In the data rows, the value 128 means zero.
Some points, one per row:
[148 114 251 171 147 191  44 162 147  73 208 179]
[135 115 173 177 150 175  99 136 127 111 153 129]
[109 137  61 134 138 116 164 123 121 136 113 104]
[100 139  77 121 133 104 152 116 120 129 132 112]
[128 116 144 135 155 150  89 150 155 123 162 151]
[ 70 113 114  45  86 162 117 143 178 131  89 140]
[ 86 150 115 101 119 106 109 125 138 132 129 111]
[184 126  62 169 119  58 213  75  67 151  67  75]
[ 90 101 148  73 101 176 122 162 140 123 107 147]
[ 73 124 145  38 103 152  90 122 183 110  88 144]
[117 108 148  73 112 161  66 153 182 104 127 177]
[ 57 144 224  64 108 178  21 193 209  88 176 170]
[119 107 106 116 115 151 123 129 148 136 135 146]
[ 78 119  34  11  67  92 160  75 157 189  21 122]
[119 122  61 100 131  92 151  86 134 155  79 115]
[ 66 127  80  38 127 121 123 123 191 126  87 143]
Then 14 other points, each followed by its number:
[178 124  73 181 150  73 170  80  74 147 110 105] 0
[113 141  62  68 130  91 171 120 153 156  53 117] 1
[100  98  62  50  81 111 177  99 127 172  40 103] 2
[115 120  23  24  72  76 151 103 151 195  25 142] 3
[138 124 183 158 124 168 109 135 134 103 156 141] 4
[ 40 160 162  70 129 173  47 171 227  88 150 157] 5
[129 131 141 125 112 126 129 140 141 113 103 138] 6
[121 122 121  91 109 131 138 113 152 150  87 152] 7
[119 119 167 110 117 170 101 139 166 116 120 158] 8
[179 141 193 244 180 128 136 165  68  95 225 115] 9
[135 158  63 150 135  98 171 100  96 146 139  94] 10
[177 122 108 178 125 125 198 110  86 144 112  92] 11
[157 130 146 146 138 134 123 133 116 132 162 148] 12
[239 122 177 255 173 124 193 108  42 130 164 106] 13
Which three of these numbered points are nearest to each point below, ignoring the 2 directions in which the first points spread most? Their numbers follow each, nearest first.
[104 127  72  80 109  65 152  81  82 147  71  89] > 0 9 4
[128 107 134 116 126 126 148 123 121 124  89 110] > 2 4 6
[202 137 156 255 194  94 182 130  34 108 178  59] > 9 1 6
[120 118  90  49  77  93 113  94 130 163  76 153] > 3 0 12
[195 128  58 182 142  63 209  75  47 169 114  95] > 12 0 7
[188 127 177 201 141 134 116 145 113  96 165 139] > 6 8 7
[147 120 124 178 150 120 159 104  98 139 119 112] > 8 4 7
